Rows are one point carried round by a steady rotation, each followed by how many ticks it has turned.
The counts run from 0 to 353.
[ 11   8 -18  -2   4 -17 -29 -13   6  11  -4 -28   5 -26  24  13 -10  -2
   7 -10   9  24   0  -5 -17  -3  -6  -5  10 -13  -9 -33   8  38 -23   9
 -24   8  -8  10 -19  25 -12  25  14  -3  23   8 -30  41  -9  -8   2   5
   1  14   4  11  11  -4  26 -12  12  22   5 -26  -8   5 -14  -4 -18  21
 -15  -3 -21 -14  17   7 -15 -31  -4   0  10  14 -12  -8] => 201
[-17 -10 -18   1  -3 -44 -33 -13  18   8   3  -8 -12 -19 -17  -6 -12  10
   6 -14  20   9  18  -6   3  -4 -36 -19  11 -32 -12   1  13   5   6  14
 -17  11   2   1 -13 -12   0  16   2  21  -3   8 -16  16  12  26  -5  16
   4  25 -13 -10 -10  20   0   1  -6  32  22 -12 -11 -22   3   4 -26  10
   8  12  -5   7 -14 -19 -20 -29 -10 -21   7  16  -3   0] => 325
[-17  -8 -12   8   8 -25 -30 -10  -8 -18   3 -12   7 -22 -13  -7   9  13
  26  -4   9  -5 -13  -8  -5   0 -12   1  -3   2  -8 -12  -1   5 -22  22
 -16  -9  38  15  -8   6  23   3  13  29  10  -8  14  19 -19   6 -27   0
  -1  13  12  -2  -1  24  18 -11 -16  10   4 -17  -4 -21 -17   0   4   8
  -9  -7   4  22 -35 -24 -14 -35  -7  -9   7  18   9  10] => 20
[-21  12   7   2  16 -12 -32  -7 -12 -13  -6   4  -9 -24  -7   3  -8  33
  -5 -20   3   4   4 -20 -14 -18  -3   7  15 -34 -18 -19  23   1  -9  18
  -5   2  30  18   3 -11  22  11  18   7 -10   5  19  15  -4  -3   9  -6
  -2  31   3 -12 -34  10   7 -32   7   7  14  -4  12   8 -22  12 -23  20
 -18 -24  13  21 -23 -21 -14 -10  -8  -5 -13  -1  -3  -4] => 147
[-26  -8  -3  24  -4 -23  -8 -21 -11 -11   2 -13 -10 -28  -3  -7 -12   9
  30 -19 -10   7  -2  -7  -9  -1  -5 -28  -9 -43 -29   0   0   0 -10  14
 -19  21  17   0 -24 -23  25  -9  -4  -9  -6  18 -11  21   5  11  -7   5
  15  27 -10 -14 -21  14  21  -7   1  17  11 -27 -17  -9 -15 -11 -12  -4
  23  -5  -2  19 -22 -12  -7 -11 -25   6   6   1  -1   4] => 51
[-12  -9   0   2 -17 -16  -6 -22   2  -9 -14 -10  -3 -19  21   1   1  13
  22 -27 -12   5   0 -18 -11 -13   4 -26   5 -50 -16 -19   7  -6  -5  16
 -21   6  16  -4 -34  13   9  11 -10  -7   4  18  -8  29  -6 -12  23  12
   4  20  -2   0 -15  17  13 -28  20  33  17 -37   1  14 -32  -6  -9   3
   1  -5  -1   6 -11  -2 -15   4  -1  16 -14 -16   3  -2] => 68
[ -3   2   0  10  20  -8 -10 -18 -10  -2  -6  -6 -22 -41   0   8 -19  17
  28  12  -3  12   7   7  -2   4  -5  -7 -27 -31 -38  -6  20   3  -7   8
  -8  35   5  16  -5 -23  16   5  21   3 -14  25 -10  16  -4  -3 -16  -2
   9   0   6 -13  -8  -6   2  -7  -2  -6  24 -10   5  -8   4  16  -1  29
  20  -6  -3  -5 -13  -3   1 -22 -10   6  26  13  -8 -35] => 41
[-29  -3   7   0  17   2 -17 -13 -40 -31  10 -18   8 -34 -14   1 -29  16
 -20   2  -1  29   3   2 -17 -22  10 -11  -9 -12 -11  -5  -3  -9 -15  15
 -10  17  18  26 -10 -23  35  -5  20  -2  12   0  -9  14 -11  -2  -9  -6
 -24   8  11 -13 -14 -13  13 -11  -2  -8  16 -16 -14  17 -17  -5 -17 -12
  12   5 -25  14   6 -10  -6 -23   2   9   2  -6   0  -7] => 162
[-23  -3 -21  18  -7 -28 -34 -11  -9  -9  -9  -3  15 -22  -4  -7   7  18
  27  -7   3   2 -13 -19 -21  -3   0  -2  -5 -33 -15  -2  -3  -7 -16  16
 -17   6  20  -1 -18   9  20 -15  -4  -7 -21  26  -1  26   9  -4 -19  -7
  -3  -2  19   1  -1  43   4 -17  -5   8  10 -16  -7   0 -15   7  -5   7
  19  -3  12  17 -32  -4 -16  12   2  -2 -30  11   8   5] => 234
[ -4  -2   1  14   7 -12 -13 -19  -6   7  -8   2 -23 -35   6   3 -10  26
  28  -8  -6  10   6   1  -2   8 -11   0 -14 -32 -25  -7  27   7 -17   9
 -12  27   6  20 -10 -26  13  14  12   3 -12  23 -12  19  -2  -2   2  11
  21  16  -7  -5 -17 -11  11  -5  18  15  20 -19   2  -6   3  21  -4  43
  -3 -16  -5  -3  -1  -3  -7 -29 -23   8  30  11 -17 -13] => 42
[-16   7 -16   7  -6 -15 -27  -5   6  16 -10  -8 -17 -39  -8  14 -23   3
 -15   0  14  13   7   0 -19  -7 -17   6  10  -7 -10  -7  25   2  -6 -10
   7  16 -17  15  18  10   9   6  39   7 -16   4  -2  11   0   5 -17  -4
   0   5  27   3  -3  26  -2 -17   7  10  16 -11  -9   1  13  27 -30  32
  -4 -31   4 -14   5  21 -11 -33  -5  -3   1  19 -14 -18] => 121
[-11  -7 -24 -13 -20 -20 -24 -16  15  -4  -5 -14  13 -42   2   5 -12  -9
  12  -3  11  19   2 -11  -1  -4  -3 -24  21 -12   1 -15  -3  -2   3   2
   0  18 -15 -16   2  29   1   4   9   8   4  11   7   8   4  10 -14  12
 -26 -10  21  -5   8  33   4 -22  -7  17  19 -22 -19  22 -14 -12 -12 -28
  13  17 -33  -5 -14  13 -16   7  22  11 -11 -13   3 -11] => 94
[-18 -10 -21   3  25 -18 -37 -20 -16  -8  -2  20  21 -30  -3  -8 -10  15
  -6   6  14  22  -2  -4  -7  -9  -1 -22 -18 -26 -19   5   2 -16  15  17
  -8  40  19  14 -14 -24  13   5  16   7   1  28  -6  16   4   2   1  -2
  -6 -27  15  -8   0  17 -19   4  -9   1  32  -4  -2   6 -14   2  -4  -6
  24  17 -18 -15  -7 -17 -25 -12  17  -8  -4  15   4 -31] => 339
[ -7 -13 -10  13 -13   4 -30 -16 -12  -7  -7  11  -2 -33  18   1   4  41
   1   0 -29  17 -14 -27 -17 -26   4  19  -9 -16  11  -3  22  -8 -26   6
  -6  11  14  17  -3  11  10 -12   9  -3 -17  22  10  12 -14 -14   6   7
   3  -2  22   6  -7  16  -3 -28  17   5  15 -25  12  25  -5  23  -8  22
 -25 -20  -1  -1   4  11 -18   2  -7  18 -19  13  -5   0] => 250
[-13 -17 -29  -5 -15 -27 -24  -5   8 -15  -1 -41   3 -17   4  -1   5  12
   9  -9  13   3   3 -20 -19  -5 -21 -24  22 -10  -3 -18   6  -7 -11   0
 -11  -9  11   0  -1  37  13   8  -2  14  13  -1  -1  10 -15   1 -14  -4
   0   7  20  14  -6  56  10 -20   1  38  -7 -19 -12  15  -8   2  -8  -2
   1  -1   2   8 -13   6  -3 -17   2  -6 -10  -9  12  20] => 99
[ 11  -5  -7 -13  11 -23 -11 -26 -12   3  15 -33  -5 -34  32  10   7  26
  18   2  -6  21   9  -6   7   2  -8 -12  -1  -2  -8 -29  -2  17 -12  22
 -22  18   2  20  11  24  -5  33  -3  18  27  23 -12  25  -6 -11   9   3
  -4  10  -7  11 -25  -1  -1 -16   5  17  14   0  17  23   0   0 -26   3
  -9  17 -27  -6  -4   3  -1 -16  11  -7  22  -6 -17  -9] => 189
[-22   0  -3  17   9 -13 -21 -18 -14   0   3  -6 -14 -50 -15   5 -32  -2
  21  -1   8  22  -6   7  -2   7  -3  -3  -9 -18 -23   5   5  13 -14   2
 -12  24   1  21 -18 -32  17  -7  26  10  -7  12 -14  17   3  21 -24   0
   7   3   7 -14   5  -5  17   3 -11  -1  21 -17 -23 -16   2   5  -8  21
  16  -4 -16   2  -8 -11 -12 -32 -21   9  24  33  -7 -11] => 34
[  3 -17 -27  -8 -27 -16 -16 -20   5  -2  -1 -39   1 -31  20   9   5  19
   8  -2  -1  15  12 -26 -15 -15 -20 -16  15   0   7 -21  12  -7 -20   6
 -12   2  -7   4 -12  39  -1  16   3   5   9   6  -3  16  -7 -14   5   9
  -9  10  12  15  -9  41   3 -23  17  39   4 -29   1  35 -13   5 -26  -7
  -7 -10  -9  -9  -3  22  -3  -3   3   1  -3 -13 -12  11] => 92
[ 11  -8 -17 -15   2 -21 -16 -18   5  -6  -8 -33 -21 -34  10  18   4  20
  17 -10   7   9  14  -9  -7 -15 -15   1  24  -8 -24 -34   9  17 -18  -4
  -9 -16  -6   7   2  13  10  38  19  16  -5  13  13  26  17 -16  -2   0
 -19  21  -6  -2  -9   9  -5 -14   7  20  19 -17   7   7 -11  15 -24  18
  -8  -6   1  -4  -2   0  -7 -36  -5 -14  22  -5 -18 -10] => 305
[ 16   0  -2 -25  35 -12 -16 -27 -18  -8   2 -40 -12 -37  31  12   5  28
   7   7   2  17   5  -2   8   1   3  -8  -2  -3 -15 -15  -1  15 -18   8
 -21  11  13  23  10  13  10  23   3   9  26  15 -15  22  -2 -19  -4 -20
 -10  -3   9   3 -10   3  -9 -11  13  10   9   3   9  27  -5   1 -15   0
  -8  12 -24 -22   3   5  15 -17  20  -1  34  -9 -13  -8] => 188
[ -9  -4 -16  13 -14 -38 -41 -24   7   4  -2   2  -7 -31  -1   4   5  18
  32  -6  25   2   3 -29 -12   5 -18   3  11 -30  -6   0  -4   2 -18  14
 -14  12   4  -3   0  14 -12   2 -13 -10 -18  21  -8  24  20  10 -13   2
   5   6   4  -1  -6  39  -4 -14   1  16  21  -7  -4   4 -14   4 -28  20
   1  -5  -3  11 -25   2 -14  12  -3  -8 -19  16 -13   0] => 227
[-20   5   9  -8   7 -20 -13 -22 -25 -17   8  -3  17 -34   2   4 -14  16
   3 -10   3  22   3  -9   5 -17   3 -23  -1 -23  -8 -13  -7   2  -1  26
 -13  12   8  13  -2  -4  15  18  11  15  29   7   8  14 -10   5   9  15
 -30  16  -1 -15 -21  -3  10 -15  -8   6  26  -3  -5  14 -27 -22 -25 -21
   3  23 -45  22 -24 -23 -16   7  18   0  -7 -22   4 -12] => 173
[  2  -6 -15 -16   5 -36 -29 -19   5  -3   4 -22  27 -28  12  -3   2  10
  27 -22  16  12  -1 -29   1   0  -7 -27  15 -13 -11 -24  -5  27 -20  30
 -15  -9  19  -8 -15  21  -8  18 -11  12  29   8 -22  34   2   9  -9   2
   0  -7   9   0  18  12  16  -5  -2  21  13 -17 -11  -3 -16 -18   3  -7
 -13  17 -18  18 -17 -10 -15  -7   9  -7  -9   9  10   8] => 203
[-22  -9 -21 -13  -3 -15 -22 -20  16  11 -11 -15  10 -41  17  13 -21 -18
   5  -5  17  18   2   0  -4  -4   7 -29   8 -18 -14   0   3  -9   6  -8
   8  21 -13  -8   4  29  10   6  21  10  11  11  -5  14 -11   8 -17   8
 -18 -24  34  -5  23  23   6 -11  -4  20  17 -11 -25  11   4  -6   0  -8
  17  14 -31 -19   0  21 -18   1  23  20 -10  -9  10 -14] => 95
[-14 -37 -22   7   0 -29 -44 -17 -11 -10   7   9  12 -29  -7 -20  -2  33
  -5  -5  10  26   1 -22 -11 -16  -9  -2   5 -12  11  -1   9   3  -8  19
 -18   8  30  14 -24  -3   8   1  -2   0   0  16  -6  16  10   6  14  15
   0   0  -8  -1 -11  26 -12   3 -13  23  23 -21  -4   6 -19  -4 -18 -10
  -2  11  -1   2  -3 -19 -24 -16   0 -10  -7  18  -5   4] => 337
[-26  11   7  -2  39  -1 -21 -18 -27 -19  -4   3  -9 -39  -2   3 -22  18
   1 -14   7  12   7   1  -7  -9  19  -6  -3 -45 -31  -9   1  -6  -6  -5
   0  19  26  17   9 -25  38   5  20   1  -5   6   5   9   8  -8  -9  -2
 -23  -3  13 -24 -26   1  -2 -18   4 -11  20  -3  -9   9 -20   4  -5  -6
  13  -2 -10  12 -25 -12  -8  -2   9   5  -7 -12   5 -14] => 156
[-18  -2 -27   5  -3 -26 -29 -10   3   0  -1 -24   2 -30 -23  -2 -12   8
   9   8  16  -1  10   6 -11  -2 -21  -4   7 -13 -19  -2   6 -13   3  -4
  13  25  -7   6  23  14  15  -1  28  14 -22  16   5   0   0  13 -37  -3
 -18 -11  29   4  -6  43 -10 -15 -16   7  20   6 -17   0  12  22 -21   9
  23   3   0   4 -23   1  -5  -7  22  -8   7   1   7 -20] => 119
[  6  -2   0 -29   5  -6 -15 -15   3   0   1 -18 -21 -56  22  25 -23   9
   7  -2   5  29   5  -6   4 -22   4   0  20  -6 -10 -26  16  21 -13  -5
 -10 -11 -17  11   3   6  19  34  32  18  -4  12  11  19   6  -6  -2   7
 -26   0  10 -17  18 -13   0 -16   5   9  28 -12   0  10 -12   7 -11   6
 -22   3 -20  -7   9  13 -10 -31   7   2  21  -7 -13  -9] => 298
[ -3   0  -2   4  -6   8  -2 -25 -10  -2  -8 -13  -3 -26  25  10 -13  16
   2   0 -29  24  -9   5 -20 -16  11 -27 -26 -22 -25 -14  26 -19  -3  11
 -13  20   5  10 -23   5  16   2  12  -5   5  23 -27  22 -27 -17  23  15
   7   8  10   8   0  -9  10 -16   8  12  12 -30   5  24  -4   3   0  10
   7   1 -17 -15  23  10 -15 -25   5  13   6  -5   0 -21] => 66
[ 10  -2 -11  -2   1 -24 -18 -23  -6   2  13 -31  10 -31  19  10   1   6
  15  -2  -1  14  15  -8   3  -8 -21 -11   0  -4  -9 -21   5  10 -12  31
 -22   8  -8  10   4  20 -15  30  -1  24  33  12 -17  23 -12  13   6  21
 -12  25 -13  12 -22   4  12 -23  -9  29  20  -3   6   8  -3  -9 -44  -1
  -3  19 -37 -12 -13 -10  -7 -12  11  -4  11  -5 -11 -17] => 190
[-13  -3  -5  -7 -16 -20 -12 -16   1 -16   4 -47  -4 -31 -10   5  -9  -5
  11  -7  -2   0   3   4 -14  -5 -22 -16  13  -2 -16 -15  -2  -6 -15   5
 -10  -7  -7   1  -2  10  20  13  19  33   8  -9   1   8 -11   2 -24   3
 -32  27   5  -8 -14  22  14 -12 -18  29   8 -23 -12   2   3  -6 -19  -1
  16   6   0  20 -18 -11  -5 -40   2 -10  21 -22   0  -3] => 295
[-46   4 -23   2  11 -23 -23 -14  -5  -9 -15  -3  -5 -19  -5  -8 -10   1
  -7 -16  20  14   9  -1 -14   8   8 -23 -10 -43 -28   3   0  -1  -2   4
 -10  42  34  18 -21  -9  22  -6   8 -14   3  13 -12  15   0   8   2 -13
  12  -9  23 -14  -5  18  14   8   4   4   8 -12 -19   4 -23  -2   2  -1
  31  -9  -9  -8 -19  -3  -1  -9  -7  18  -9   5   8  -4] => 351
[-21  -8   3   6  11 -14 -11 -24 -20 -19   1 -20 -18 -43  -3  -3 -16  13
  20 -11  -4  14   3  -8 -11   5  10 -16  -4 -33 -21   8   2   7 -17   2
 -17  30  17   6 -21 -25  31 -10  -2 -13 -12  17 -23  13  18   8 -11  -1
   9   3  -1 -14  -3   4  19   0   8   7  20 -26 -23   3 -22  -6   2  -2
  18   2  -5  18  -8  -3   4 -11 -18  20  13   7 -11   1] => 52
[-28  21  -7   5  17  -7 -20 -12 -15 -11  -2  -3 -19 -34 -20   7 -23  17
  -5  -6  11   9   7  -4 -19  -2   0   0   1 -35 -30  -2  11  -7 -11  -9
   3  21  17  19   5 -14  33  -6  38  -2 -25   7   6   0   8  -2 -28 -18
 -12  10  24  -9  -9  20   6 -16  -1 -13  13 -16 -11   0  -8  28 -11  15
  16 -13  16   2 -17  -6  -6 -26 -13   4  -5   5  -4  -9] => 138
[  0  -4  12 -11   5 -11 -18 -18 -23 -26  11 -10  14 -27   6  -4  -7  28
   2  -5  -9  25   1 -20   5 -23  -3  -8   3 -11   1 -25   1   1 -11  29
 -23   7   7  22  -1   3  12  22   1  10  24   8   2  16  -7   2  19  18
 -19  24  -6  -7 -28  -1  11 -23   1  17  18 -13   5  21 -26 -16 -34 -19
 -13   5 -27  12 -20 -14 -14   1  10   4  -6 -12  -5  -6] => 172
[-39  11  -2  12  -7  -5 -13 -17  -4   8  -8   5 -14 -25  10   7 -20   5
  11  -7  -6   0 -10  -2  -9   0  14 -10 -25 -41 -31  11   6 -22  -7 -10
   3  35   5  11   7 -11  22 -15  10   2 -23  17   7  -1 -19   0 -21   3
   1  -9  37  -6  -5   9   9 -17  13  -1  16  -8 -20   0   1  26   2  20
  14 -13 -26   2 -12  13  -1   6   9  23 -10  -4   3   6] => 254
[ -4   7   8  -7  23 -17  -6 -22 -14 -15  -3 -33 -14 -10  22   1  -4  38
  -5 -11  -3  14   3  -7  -3   1  -4 -17  -4 -26 -28 -13  20  11 -17  19
 -19   5  26  25   2   0  14  30   0   9  37  -3 -16  19 -26  -1  12   0
   8  28   4  -3 -26  -8  18 -14  19  26  -2 -14 -11   3 -17  -3  -7   9
 -15  -9 -16   2   5  -8   3 -33  -5   3   4 -15  -6  15] => 177
[  0 -16   9   2  27  -8 -10 -26 -25 -14   0   5   6 -46  15  -2 -13  30
  18   6 -19  19 -16  -8  -1 -13   9 -20 -22 -19 -22  -7  16   3  -4  12
   0  29  19  14  -7 -25  31  -8  17   4  -7  36  -8  16  -3 -12  -1  12
  -1 -23  13 -12   6 -14 -12   3  -1   0  30 -10  -1   8  -5   2  12  14
   5  13  -9  -3  -2  -6 -20 -11   9   9  14   9   2 -29] => 47
[ 11 -11 -13 -19  20 -19 -38 -22   0  22   0 -13   8 -40  32   5  -7   7
  24   3  13  19  -6 -18   9  -4   0  -8   3 -14 -10 -14  10  20 -22   6
  -9  21   6   7  -2  16  -5  -5   6   2   7  29 -17  31   9  -3 -14  -5
  -2 -35  29   2  34   5  -1  -4   5   1  23  -7 -19   2   4   6  12  17
 -11  18 -20 -17   7  13 -13 -15  14   2   4  18  -4 -15] => 212
[ -9  -2 -15  -5   2 -31 -26 -22  13  11  -3  -2 -17 -25  -5   3  -3  24
  10  -9  17   4  18  -6  -6  -5 -31 -10   9 -28 -17  -8  22   5   1  14
 -15   9  -1   4   2  -9  -8  28   3  12 -10  25  -3  25  11   5   9  14
   8  15 -16  -2 -15  15 -10  -7   6  29  20  -9   1 -13   4   9 -28  22
  -2   3  -7   1  -8 -16 -24 -27  -9 -20  16  12 -12  -7] => 324
[-12   0  -7  -1 -27 -14 -16 -11   2 -18   4 -35  -7 -35  -4  11 -10  -6
  12 -15  -9  13  -8 -12  -6 -20  -3  -4  26   0  -1 -29  -3   0 -12   0
 -10 -17 -14   4 -14  14  12  25  24  24  12 -11  11   7 -13   5  -3  19
 -22  37   1  -7  -5   5  25 -24  -7  29  11 -30  -4   5 -15 -15 -31 -13
  -6  -9 -13  18 -17  -1 -19 -28  -5   2  11 -20  -8   7] => 288
[-23  -5  -3   8   9 -22 -36 -16  -8 -16  15  -8   6 -40 -16  -5 -17   0
  19  -8   3  13 -16 -11  -1  -2  -8  -6  -7  -6 -13  -2   5   5 -17   7
 -15   7  12  18 -18 -18  20 -10  21  16   7   0  -2  18 -19  25 -29   6
  -6   4  11 -12  13  -3  15   2 -12   2  12 -18 -25 -30 -12  -7   9  -1
   4   5 -10  22 -19 -18 -23 -40  -6  -1   6  34   4  -5] => 27
[  6  -3 -14  -1   6 -19 -36 -20   5  19   2  -4  -4 -43  21   6  -6  17
  21   1  13  17   8 -25  -9  -1  -9   9  12 -13  -6 -14   9  29 -30   2
 -15  16  -5  10  -1  19 -12   3   3 -10  -5  31 -17  40  16  -3  -7  -5
   3  -8  11  11  15  16  -6  -7  15   9  19 -12  -9   6   1  20 -12  35
 -21  -1 -13 -19   3  25  -9  -5   0   2   3  31 -23  -4] => 219
[-24  -1 -13   2   2  -1 -34 -13 -14  -7  -7  -2   9 -34   4  -4 -10  18
   8  -3 -16  13 -16 -15 -24  -8  19   1 -17 -28 -23  -4   6 -16 -17  -3
  -5  25  21   6 -11   1  22 -25  16 -15 -23  25   3  23  -3 -18 -19 -16
 -11 -25  40  -8   7  17  -4 -18   5 -10  24 -20  -4  21  -4  21   4  15
   5  -8   3  -5  -7  12 -17   0   6  16 -16  17   5 -10] => 242
